Turns in one plane each, and the order they were made in; the first pair answered
K993 (before -> after):
[-11  13  -2   3 -15   5 -11  -8  -6   2 -19   3   5  12  -1  -4 -14  28
  -2  -5  15 -16 -14   6 -15  14   1 -39  -7  -9  -2]  ->  [  2  14  10  12  19  16 -21   7  10  -4   8  24   3   7 -19   2   5   7
   2  -6 -10  13  12  -6   8 -12  -9 -33 -14 -22 -13]
[  4   7  -3  -7  -8   6   1 -11  -3  -3  -8  -1 -17  -8  21  11   1  12
   8  -1  -1   0  -8   6  -9   0  -8 -11   0   2   9]  ->  [  7  15   3  -7  -7   8  -4  -3   4  -4  -3   9 -11 -13  14  13   4  13
  11   1   4   3  -3  10  -3 -10 -13 -18  -5  -1  -1]
[-10  -5  10  17  35 -13 -14 -22 -20   4  18  19 -10  22 -25  15   7 -30
   6 -17 -23  22   8 -12   0 -29  -1  25  15   8  -2]  ->  [-28  -1 -11   6  -1 -28  -5 -39 -37  11 -13 -14 -14  28  -5   7 -18  -8
   1 -12  -1 -20 -22  -9 -22   3   6  25  30  27   4]
[-22 -10  -5  -3 -24  23 -25 -12 -17 -36 -17 -22  11   1   2 -11 -15  21
 -41  16  31   2 -15  23  30 -13   9 -30 -47 -46 -44]  ->  [  2 -32   6   9  19  19 -35  -1 -10 -42  15   1  -1   3 -19   7  11 -14
 -27  -1  -4  31  12   0  53 -31  -6  10 -49 -45 -33]
K829 (before -> after):
[ 20 -14  30 -31   4 -36  15   8  26 -21  26 -23  15 -41 -18  17   0 -16
  -1   6 -29 -15  -6 -29   0  -6  46  50 -41  27   1]  ->  [ -6  20  20 -42 -45 -13  16   8  34 -17 -15 -26  22 -43   2  -1 -24  15
 -19  32  11 -37 -35  -5  -8   1  47  -3 -42  17 -12]
[ -6  -8   3   5  -4  22   7  15   1   7  22  -7  -7  -8 -12   5   5  -7
   5  -7  -6  27  -4  -3  10 -12 -24  16   7  26  -8]  ->  [-10  -6  -6   0 -23  21  13   5  -3   7   5 -19  -9  -3   0  -1  -9   6
   0  -4   9  11 -17   9   1   0 -21  11  10  29   0]
[ 10  -5  -4  39   0  11   5  41   7   8  35  -3  33   7  -6  -5  32   4
  43  -4   0  17  42   5 -20  13  33  41 -10  15 -10]  ->  [ -8   2 -13  27 -40  10  11  29  -3  17   0 -21  33  10   3 -19   7  26
  32   3  27 -10  21  24 -37  30  38  20  -7  17  -5]
[  2  14  -5  -2   0  -9   8 -35   5  -6 -16   0  17   0 -13 -22  -9  -4
  14  26  -9 -15  14   0  -5  24  -9  -5   4   8  25]  ->  [ 13  20   3   2  10  -3   1 -25  17  -5  -8  17  14   0 -19 -20  -3  -9
  15  28 -11  -1  18  -5   3   9 -10  -9   0  -5  15]
K865 (before -> after):
[-15  16 -10   7   0 -23   4  13 -21  19  12 -15 -14   3 -13  14   9 -35
  25 -15  -6   3  -3 -14   6  -4  -6  27   3  16  37]  ->  [ -4  20   5  16  15 -13   4  29 -11  19  27 -12   9  -7 -25  15  17 -24
  17 -15  -5  17  17 -15   2 -19  11  12 -13   2  20]
[-13  13  -6 -20 -17  34 -18   1 -11  -3 -10  29  -2  13 -11  -1   4 -14
  -3  -4   0   5  -9  11  26 -19 -26 -15   0  -4 -10]  ->  [-12   2 -12 -12 -19  23 -14  -3 -21  -4  -9  24  -7  19  -7   6   2 -25
   0 -12  -7  -1 -11   4  22  -6 -31   5   8   4  -2]
[ 15  -9   6   9  29   5 -16   5   9   5  22  22  -4  -6 -14  10  16 -29
   2  -7 -24  27  14 -10  20 -16 -12  21  -1  -3   7]  ->  [ 15  15  16   5  16  25 -19  15  22   4  16  29   3  -8 -14   1  13 -16
  -3   6 -14  32  13   4  24 -22  -6 -15 -18 -21  -5]
K757 (before -> after):
[ -9  13  10  19 -51  -8  28  -3 -12  14   4 -16  11 -15   0  -1  -5  23
  -8  -3  17 -10  -9  -7   8  19  -4 -12   0  -6  -9]  ->  [  9  13  26  25 -19  -3  17  11  -4   9  25   9  11 -14 -10   3  20  -2
  -4  -8  -1  18  11 -17  36  -4 -11  -6  -1 -21 -11]
[-16   1 -13 -16 -27  10  -1  -6   6   3 -30   6  -6  -5  19   5  -7   7
 -11  19  17 -24 -19  15  20  11  -3 -15   9  -5  18]  ->  [ -8  12   4  -7  -7  23  -8  14  20  -2 -10  22  11  -6   5   5   8   8
 -12  22   9  -2   4  14  28 -11   8 -35  -8 -23   4]
[ -7 -23 -12  -4 -21   9 -12 -19  -1  -3 -13   1 -12   3  21   5 -27  -6
   4  -8  -4 -13 -29  -1   6   8 -17  -3   9  21  29]  ->  [ -8   4  11  -4  -8  22 -10   3  12  -3   1  -4  24  -7  12  -7 -22  28
  -5   2  21  -3 -10  11  -7 -12  12 -37 -16 -11  -9]
[ -8 -34 -21 -11  -6  -8  32 -56 -36  18  10 -42  32 -19  37 -17   4  32
  -2  10   3 -41  19   3 -38  20  25  16  -2  29  33]  ->  [  7 -17  22  -4  45  17  22 -22  -2   8  50  -7  54 -32   4 -19  34  27
  -3  15 -13   4  60  -1 -13 -26  29  -7 -33 -13   1]
K674 (before -> after):
[-18  -7   5  -7  -2   2  13   0  35 -22   5 -15  13 -57   0   8  20  22
 -10 -24  14 -17 -18 -26 -23 -17  23  16 -37  10  15]  ->  [-15 -18   0  -3   3  -6  11  -2  33 -25  10 -16   4 -50  -1  17  26  14
  -6 -27   1 -22 -21 -29 -16 -14  13  31 -28  13  26]
[  7   9  14  10  10  20  21   7  12   0   6  23  14  19 -14   1   4  16
  -8  15  24  -9 -17  -1   4 -16  -6  -6  -7 -40  -9]  ->  [  8   2  22   9  21  10  19   8   8  -2  21  21  19  18 -11   3  10  15
  -1   6  16  -8  -8 -11   5 -17   4   1  -7 -37 -17]
[ 13  -6  -1  13   5  -9  -3   5  16   5 -16   3   2  -7  -7   1  -7  -1
   3   1  -1   1   8  17   0  -7   0   4  -3   0   4]  ->  [ 15  -4   3  12   3  -6  -1   9  10   5 -17   3  -2  -7  -4   4  -5  -3
  -1  -1  -7  -3   0  12   7  -3   0   7  -3   9   7]
[-12 -17   7  16  -2  -9 -14  13  15   2   9  -1 -16 -13  -9   8  24 -33
   8 -15  -5  10  11 -13  24   2 -24  26   0   8  22]  ->  [-15 -14  -5  17 -20   1 -12  10  15   2 -10   5 -24 -10   2   0  17 -31
   5  -8   4  -4   3  -4  32   1 -33   8  -1   6  27]

Between the rows of a pair lie two turns.
[-21  -9 -28  -4 -22  -9   4 -17  -9   4 -16  16 -31  22   9  -3 -12 -18
  12   6  -7 -42 -22  -5   6  28   6 -15  12   9   4]  ->  [ -9 -23 -23   0   2 -23  -1 -16 -10   3   8  19 -35  21  -5   8   1 -33
  19 -10 -29 -29 -14 -18  17  20   5  10  13  10  11]
K829 K829
[ -5 -25 -15   1   1 -24   0  -3 -20   7  17 -24  -3   4  13   2  -7   6
  11 -17  -9 -15  -5 -23 -29   6   7  35  22  29   6]  ->  [-18  -5 -29  -4 -31   0 -13  -9 -20   9 -20 -11 -16  13  25  -8 -21  13
   3   1   9 -29 -21  -3 -21  13 -12   3  22  21  13]
K674 K674
[-42  25  -1 -16 -37  -4  18  11  -3 -11  -3  -6  12  13   3   4 -31  29
   5 -17  -2  -4 -12  18  -6 -11  36 -46  -6  -8 -17]  ->  [-24 -19 -14  -1 -17 -35   9  -5 -24  -8  17  -5 -14  17  -1  21 -19  -5
  15 -46 -42  -4  -6 -11   5  -2  22  22  17  29  14]
K829 K757
[-30  -8   5  -8  21 -34  19  -9  -2 -14  30 -33  30 -12   3  17  11  28
   2   6   5  11  13 -17 -32   3  31  17  -2   8   2]  ->  [-28  17  20  -6  35   3   7   7  16 -23  31   5  35 -17  -8   7  22  20
  -4  21   6  38  19  -7  -8 -26  18 -20 -19 -22  -8]
K757 K865
[-10   2 -27  -6 -17  30 -10 -12   0  -2 -25  37 -33   1  19  -6  -1 -23
  -7  15 -21  -8 -16  18  29   3 -43 -10  22   8  34]  ->  [-28  23 -17 -16 -38  20   7  -4   5   4 -35  -4   6   7  22 -17 -27  25
 -12  19  19 -27 -26  33 -17  16   5 -34   6   2   7]
K829 K757
[-11 -12 -26   5 -25   1  42  -1 -25  13 -34 -21 -20 -18  19 -23 -31 -10
   5 -18  28 -36 -18  -7 -27   1   0  -8  18   8   1]  ->  [  6 -27 -26  15  14  11  28   5 -20  12 -16  19 -36 -15   3 -10  -5 -44
  15 -23 -11  -4   1 -22  13 -16 -32   8  29   3  20]
K757 K757
[-13 -12  15   4  31 -24  -8  10  27 -15  25 -10  32  -5 -11   6   5   1
  29   8  -9   8  22  -4 -16 -24  18   3 -20  -1 -22]  ->  [-33   9   1  -4 -12 -14  -7   3  22 -14 -15 -25  28   3   6 -10 -22  22
  20  21  24 -19  -4  19 -28  -6  17 -23 -14  -4 -18]
K993 K829
[ -7  19  25  -1  16  -2   6  14   2   1  16  -6  33  -7  -7 -13   8  31
 -12 -11  17  14  14  18 -29 -18  35 -26 -19 -35 -34]  ->  [-14   1 -24   2 -35   7   1 -21 -21   3 -38   9 -21   9  26 -10 -17  -3
 -19  -4  22 -25 -30  23 -12  18 -21  -9  22  -1  24]
K757 K829
[ 19  -7   0  -4  36 -42   4  -7  -3  12  28 -25  28  -3  -7   0  -2   6
  -8 -11  12   9  16 -18 -23  -2  33  26  -4   8  -9]  ->  [ 29 -16  -7   8  36 -19 -16 -14  -7  10  22  21  -9   6  -3   4  10 -38
  -9 -11 -14  26  12 -25  21  -7 -19  29   9   8  25]
K865 K757
[ -2  -4 -11  -6 -16  14  -8 -12  -8  -5  -7  18 -24  -1   0  -3  -1 -19
   0   7  -9 -17 -16   1   9  15 -14   8   8  10  24]  ->  [ -8   2  -1 -15 -11  -3  12  -8 -11  -1   3 -20   8  -9  -1  -9  -7  14
  -4   4   8 -22 -11   3 -25  21  30   8  -2  11  -1]
K865 K757
[-45  -1  -8 -30 -19  -8  31 -42  18  16  46 -10 -19  12   6  19  -9  15
  26   7   7 -24 -25  23 -37  59  16 -34  24  45   3]  ->  [-15 -26  11 -20  36 -10  19 -22  30   5  88  12 -15   4 -19  36  20 -18
  42  -6 -36  14  10  -3  -8  26   6  -6  21  34   4]
K757 K993
[ 11 -35  17  26   9 -12  -7  13  -4   8  54 -12  25 -17 -14   7   6  -2
   5 -20 -22  38  23 -32  -8   8  10  52   2   0 -11]  ->  [-13 -23  -9  15 -54 -11   6 -11 -13  16  -2 -35  20  -9  16  -4 -32  28
  -4  -6  23  -9 -22  -8 -36  43   7  28  11  21  -5]
K829 K865
[ -9  30  -2 -16  -3  21  30  16   4   7  -4 -49  31   5  19  -6 -10  28
  -9  30  18 -16  15  16  -2  -2  20 -16 -35 -15 -28]  ->  [  8 -15 -17  -5  17 -18  26  -3 -14  12  17 -49   3  13  17  17   3 -14
   5   2 -25 -17  23 -15  12  15  -3  61  -9  27   7]
K829 K757
[  7  -6 -13  -5  36  -1   7  32   2  10  35 -14   7   6  -6  -2   0   3
   6   0 -15  33  24 -31 -11  -9  29   9  -7  10   2]  ->  [ -4  23  -7  -4  14  21   7  34   8  12  12 -13  17   2   1 -19 -13  23
  -4  13  15  26  12  -8 -18  -9  30 -27 -15  -1 -14]
K829 K993
[-17  21  -1   7 -13 -39  14 -32  -9  10  19 -12  -2   7  -8 -10 -17 -14
 -21  -4   5 -26 -16 -16 -40   3  22  21  21  23   0]  ->  [-25  41   2   8 -23 -18  16 -28  -6   6  -2  -9  -4   7  -7 -16 -25 -11
 -27  11  28 -22 -24   2 -37   1  18 -16  12   8  -6]
K993 K865
[ -1  -7 -11   2  23  14  -5   3  11   4   5  33 -12  10   2   1  10 -28
   7  -1 -15   8   7  -2  28  -7 -44  -5  15  -8  21]  ->  [-12 -19 -22  -1   2 -20  20 -14 -10  15   2 -18  -8   9  12  -2 -17   0
  14 -18   1 -27  -6  -1 -15  27  -7  25  24  22  21]
K757 K865
[-34  37   8   6 -22  22   5  -8   5   6 -24   2   7  22 -21 -27 -21  28
 -35 -13  17 -15 -34  29 -21  -8  16 -37  14 -28 -16]  ->  [-17  32  25  14  12  31   6   9  19   0   2  16  11  16 -38 -18   0  17
 -29 -20  -2  14  -6  13  -5 -37  21 -32  -1 -49 -25]
K865 K757
[-32  -2 -40 -27  12 -13  15   5  -3   7  32 -35  45  13 -17  13   5  58
   3  15  25  -7  -2 -23  -4  22  15  -5   6 -18 -15]  ->  [-21   9 -30 -24  24   9   1  21  11   7  45  -8  45   7 -23   9  20  47
  -3  23  12  19   9 -21  13  -1   1 -20   1 -44 -22]
K865 K993
[  7  -7  23  -6   9   1  10  16  -6 -15  19  39  28 -20  19 -20  19 -29
  13 -10 -10  -7  18 -32   8   8  12  36 -13 -10  -3]  ->  [  1 -10   3 -11 -19   6   8   3 -14 -14  -3  43   8 -11  36 -24   6 -33
  13  -6  -3 -28 -10 -19  11  27  -5  34   2   8  22]
K865 K757
[ -7  27   3 -11 -18  26  -4  -6 -17  -1  -5   8 -12  -5  14 -20   1   0
   6  23   9 -16 -24  29  13  15 -27 -11  -5   4   8]  ->  [  0  37  24 -11  10  27   1  10  -6  -4  18   7  10 -13  -3 -17  15   7
   5  18  10   5   1  25  10  -7 -10 -18 -21 -15 -19]
K757 K674
[  9 -11 -26 -10 -30   5 -17 -11  15  19  -1  48  -3  31  31  -8  -7 -26
  10  -6  -2 -71  -5  -1  48  -1 -13  20 -20   8  34]  ->  [ 15   5  12  -5   4  17 -14  19  34  14  34  46  36  21   1 -12  11 -11
   5  -3   0 -38  27  -1  49 -33  17  -6 -47 -28  -6]
K757 K993
[  2  22  19   6  30  13  -9  37  27  -7  19 -15  23  -8  -4  -8  12  17
  -8  16  -4  36  14   8   0  -8  23 -21 -22 -18 -59]  ->  [ 24 -16   8  13  48  -4 -19  22  17 -11  26   9  -7   1  -8  12  31 -28
   7  -9 -44  41  15 -17  22  -3 -12  35  -1   9 -23]
K757 K865
[  7 -53  -5   1  30 -12   4   0  -9  12 -36   4 -34  -1  -2  15   0  -9
  48 -22   2  11  -2 -31  -9  62  -9  23   0  37  28]  ->  [ 14 -38  23   8  61   9   2  28  13   6  -3  25  -9  -9 -22  18  23  -7
  46 -17  -8  42  31 -32   9  21   2   2 -18   4   6]
K757 K757
[-16  29  -2 -24   9   3  37   3  37  37  13 -54  19 -18 -17  18 -15  53
 -20   4  26 -26 -37   4  17  -6  27 -14 -19   9  -5]  ->  [ 11  11  -1 -10  37  21   9   4  47  28  30   1 -18  -9 -22  31  13 -13
 -15  -4 -26   2 -22 -19  75 -26 -25  13  -3   6  30]
K757 K674
[-22   7  42  15  -8  23   4  13  15   3 -25 -12 -14   4  40   8  -5  18
 -31  -5  24  -7 -27  -2   1  -1  -4 -68   2   2 -11]  ->  [-20 -13  24  12 -13  17   6  -2   4   2 -29  -8 -35   7  47  14  -5  -2
 -27 -11  12 -14 -39  -8  10  17 -24 -43  14  26  16]
K757 K757
[-32 -11 -32  -9 -30  -9   9   3 -22  12 -20 -19  -1 -15  10  11 -31  23
  -7  21  37 -50 -24  -2 -34   7  -4  15  45  -3 -16]  ->  [ -7  -8   5   4  34  -5  10  36  -2  -2  36 -16  30 -30 -22  15   4  20
  -2  12  16  -7  21 -23 -26 -35  26  17  13 -32 -51]
K865 K757
[-14   5 -17 -39 -31 -11  12   4  -3  21  -7   0 -29 -17   4   2 -18  -5
 -18  13 -10  -9 -35  -5 -17  45  -7  -3  18  -2  18]  ->  [ -3  14  22 -36  16 -10  10  27  15  11  37   4   5 -28 -22   4   8  -2
 -14  12 -19  26  -1 -13 -14  21  25  -5  -9 -29 -14]
K757 K674
[ 12   3  -1   9   0   0 -17  25   5 -11  12   9  15  20  13  12 -19  23
 -10   8 -22  12  23  -3 -18   2  19 -21 -16 -18   1]  ->  [ 15  -4 -16  14 -14   0 -20   8   4  -5  -9  23  -7  27  22  18 -25   2
  -9  10 -31   6   3  -7  -4  12  -6  -6   0  -9  25]
K757 K674
[ -4  13  12  -5  19   6  10   2  16  11  17  -4  17 -11  -2  -4  11   6
  -5   3  -5  21   6  -3 -10 -18   7  -1  -7  -9  -7]  ->  [ -9   1 -10   0  -8  12   6 -17   6  11 -12   3 -11  -2  21  -2   7 -13
  -8   5 -13   3 -19  -2  -1  -2 -25  11  15   7  25]
K757 K674
[  1  10  20 -16  29 -11   2  24  11  -6  24 -32  30  -3 -14  -1   4  13
  11 -23   7  13  23  -3 -16  -9  35  -1 -30 -14 -30]  ->  [  8 -12 -24  -9   2  -2 -17  -1  -6  -6 -11   8 -39  12   7   5  -2 -36
   9 -17 -14  -5  -5  -8  22  13 -34  23   7  14  33]
K757 K674
[ -5 -20 -17 -10 -12 -16   2  -9 -24  10  -6   0 -21  12   6  15  -7 -15
   6 -22  -2 -11 -26  -3  16  12 -18  37  14  18  28]  ->  [ -7  -6  19 -12  13 -24  18  11 -10   8  24 -22  24   0  -8   8  -1  24
   8 -23  14   2   4   2 -16  -5  35  19 -16  -7 -18]
K757 K674
[ 17 -22 -20   3  26  -2  -4  -4  -2   0   0  20 -28   0   2  15   8 -33
  23  -9 -25   5   2 -12  27   4 -41  28  16  11  34]  ->  [ 14   7  16  -1  48  16   2  27  25  -9  27  24  17 -16 -18  -2  15  -3
  11   3  -7  24  27  -7  12 -25  -3 -13 -21 -26 -15]
K757 K757
[ 11 -21  -4  10  16   0 -16  -1   8   2  19  31 -34  12  -3  -2   5 -48
  11  -6 -26  25   1 -12  25  11 -38  28  14   7  23]  ->  [ -6   4 -18   0 -26  17 -10 -13   9   3 -23  30 -39   8  19 -13 -16 -29
  -1  17  -1   5 -24  11  22  25 -49  -7  23   5  24]
K674 K993
